Some points, one per row:
[-1.93 -0.79  1.44  0.69 -2.12 -0.06  1.56  0.55  0.59 -0.22  0.74 -1.56
 -1.24 -1.71  0.53 -2.26 -1.22  1.62]
[ 0.56  0.43 -1.02 -0.9   1.59  0.35  0.1   0.04  0.4   0.35  0.23  0.65
 -0.15  1.58 -0.26  0.64 -0.15 -1.26]
[ 1.76  0.29 -1.21 -0.92  2.29  0.59 -0.81 -0.37 -0.12 -0.24 -0.79 -0.5
 -0.17  2.05 -0.36  1.27  1.34 -2.26]
[ 0.15 -1.07  1.02  2.69 -1.29  0.58  0.61  0.46 -0.08  1.66 -0.26 -0.1
  1.   -1.43 -1.07 -1.54  0.08  2.04]
[-1.81  0.62 -0.16 -1.49 -1.28 -1.    0.74 -0.06 -0.32 -0.34 -0.12 -0.4
 -0.46 -1.6  -0.3   0.13 -0.38  0.95]
[-0.8   1.63  1.43  0.08 -1.67  0.45 -0.04 -0.32  0.66 -0.15  0.42 -0.09
 -4.49 -0.69  1.09 -1.73  0.34  0.2 ]
[-0.34  0.25 -0.4   1.11  0.63 -1.06 -1.07  0.09  0.8   1.02 -0.12  0.64
 -0.86  0.   -0.16 -0.83 -0.63  0.8 ]
[-0.07  0.94 -2.73 -1.66  2.39  0.57  2.19 -2.27 -0.87 -0.88  1.05 -2.19
 -1.59  1.14  1.79  0.9   2.07 -0.41]
[ 0.21  0.02 -0.17 -4.19  0.97 -0.57 -0.38  0.29  0.34 -0.01 -0.58 -0.61
 -0.01  0.84  0.    1.75 -0.54 -1.34]
[-0.68  0.95 -0.69 -0.31  2.53 -0.19  1.68 -1.41 -1.66 -0.06  0.77 -1.5
 -2.03  0.86  0.93  1.39 -1.19 -1.07]
[-0.49  0.59 -0.73  0.18 -0.92 -0.43  0.53  1.28 -0.31  1.    0.03  0.5
  0.85 -1.09 -1.17 -0.82 -0.61  1.57]
[-0.45 -0.17 -0.73  0.56 -1.13 -1.08  0.93  0.25  0.06  0.62 -1.3   0.39
  0.01 -1.49 -0.15 -0.62  0.29  2.46]
[-1.12 -1.6   1.44  0.71 -1.39 -0.08  0.05  1.34  0.2   0.5   0.43  0.02
 -0.13 -0.48 -0.49 -1.08 -0.23 -0.35]
[-0.35  1.79 -0.09  0.18 -0.87 -0.27 -0.03 -0.3   0.61 -0.31 -0.13 -0.89
  0.29 -0.98 -0.53 -1.24 -0.27  0.53]
[-0.28  0.09 -1.2   0.34 -0.79 -0.16  0.21  0.63 -0.96  1.23 -0.01  0.64
  1.33  0.35 -0.97  0.48 -0.06  0.33]
[ 0.29 -0.1  -1.44 -1.57  1.67 -0.22 -0.65 -1.21 -1.31  0.51 -0.31  0.27
 -0.91  0.8   0.38  0.92  0.41 -0.26]
[-0.6  -0.59  1.01  0.21 -1.63 -1.5   0.07  0.96  0.01 -0.41  0.09 -0.5
  0.43 -0.77  0.03 -0.54 -0.71  0.79]
[ 0.85 -0.29 -1.25 -0.99  3.    0.62  0.36 -0.65  0.82  0.59 -0.25  0.92
 -0.41  2.08 -0.55  1.15  1.12 -1.92]
Then 12 other points, each followed by its number:
[ 0.9  -1.18 -0.93  0.64  0.79  0.47  0.32  1.11 -0.57  1.17  0.87  1.87
  1.34  0.49 -0.97 -2.5  -0.46  0.66] 0
[ 0.15 -0.74  0.06  0.07  1.15 -2.07 -0.61  0.49  0.23  0.56 -0.91  0.52
  0.67 -0.47 -0.31  0.36 -1.06  0.77] 1
[ 0.2  -0.44  1.21  1.97 -2.54 -1.22 -0.59  1.77 -0.14  1.48 -0.93  1.83
  0.9  -1.13 -2.    0.34  0.18  1.81] 2
[-2.1  -1.09 -0.57 -0.05 -1.27 -0.44 -0.22  0.11  0.02  1.39 -0.95  0.91
  0.18 -0.57 -0.61  1.56 -0.33  1.06] 3
[-0.08 -0.47 -0.11  0.74 -1.69 -1.34  0.01  1.19 -0.31  0.06  0.72 -0.61
  0.75 -0.76 -0.81 -0.58 -0.33  0.93] 4
[-0.57  1.11 -0.23 -1.02  2.73  1.17  0.09 -1.64  0.31  0.19 -0.48 -1.51
 -1.26  0.38  0.73  1.43  0.86 -1.86] 5
[-0.32  0.47 -0.62 -0.74  1.64  1.03 -0.15 -1.17  0.33 -0.19 -1.28  1.03
 -1.19  1.05  0.92  0.03 -0.07 -1.38] 6
[ 0.46  0.17  0.07  1.32 -1.54 -0.68  0.47 -0.03  0.12  0.43 -0.09  0.18
  0.34 -0.62 -0.58 -0.44  1.    1.06] 7
[-1.77  0.97  2.06 -0.15 -0.86  0.18 -0.04 -0.37  0.64  0.08  0.92  0.57
 -0.73 -2.6   0.82 -2.22 -0.23  1.17] 8
[-0.61 -0.09  0.41 -0.61 -1.66  0.4   0.4   0.02 -1.33  0.37  0.54  0.01
 -0.01 -1.59  0.39 -0.17 -0.41  1.27] 9
[-0.97  1.29 -1.98 -0.84  3.68  1.06  3.18 -1.66  0.14 -0.72  0.89 -1.58
 -1.51  1.41  0.95  0.02  0.9  -1.38] 10
[ 1.   -1.33  0.15 -0.1  -0.99 -1.28 -0.26 -0.08  0.58 -0.06  0.15  1.08
  1.05 -0.12 -0.69 -0.26 -0.89  0.89] 11
Which two of these numbered points are nearest to each point below, looking only along the 2 directions in which the first points spread most? Their numbers follow each, nearest first.
[-0.45 -0.76 -0.37  0.17 -0.79  0.24 -1.33  2.67  0.37  0.25  0.38 -1.87
  0.36  0.47 -0.74  0.86 -0.2  -0.4 ] > 1 3
[ 0.07  0.29 -0.13 -0.9   0.42 -0.3  -0.19 -1.4  -0.19 -0.84 -0.08 -0.26
 -0.55  1.76  0.52  0.73 -0.09  1.  ] > 6 5
[ 0.   -0.16 -0.85 -0.32  1.05  0.35 -1.27 -0.01 -0.24  0.99  0.55 -0.36
 -1.17  0.6   0.25  1.37  0.58 -0.86] > 6 5
[ 1.42 -1.24  1.52  0.89 -2.5  -1.8   0.33  0.38  0.98  0.69 -2.43  0.
  1.43 -0.04 -0.72 -0.15 -1.41  1.02] > 2 4
[-0.07 -1.23  0.53  0.92  0.54 -0.32 -0.06  0.57  0.41 -0.16  0.71  0.17
  0.48 -0.84  0.08 -1.12  0.13  2.06] > 7 4
[-0.51  2.49 -1.41 -1.15  2.96  1.57 -0.42 -2.07  1.05 -0.83  0.52 -1.6
 -1.85  2.06  0.83  0.31  1.45 -1.73] > 10 5
[-1.08  2.45 -1.18 -0.99  1.68  0.52  0.32 -1.4  -0.18  0.19  2.15  0.65
 -1.59  0.64  0.81  2.46  1.41 -1.61] > 5 10
[-0.52 -0.38  1.06  0.8  -2.43  1.02 -0.24 -0.24  0.23  0.36 -0.34  0.06
  0.63 -1.38 -0.2  -0.93 -0.8   2.01] > 4 7
[-0.02  1.29 -1.13 -0.22  3.17  0.4  -0.26 -0.38 -0.52 -0.9   0.34 -0.5
 -0.71  2.27  0.84  0.78  0.84 -2.55] > 5 6
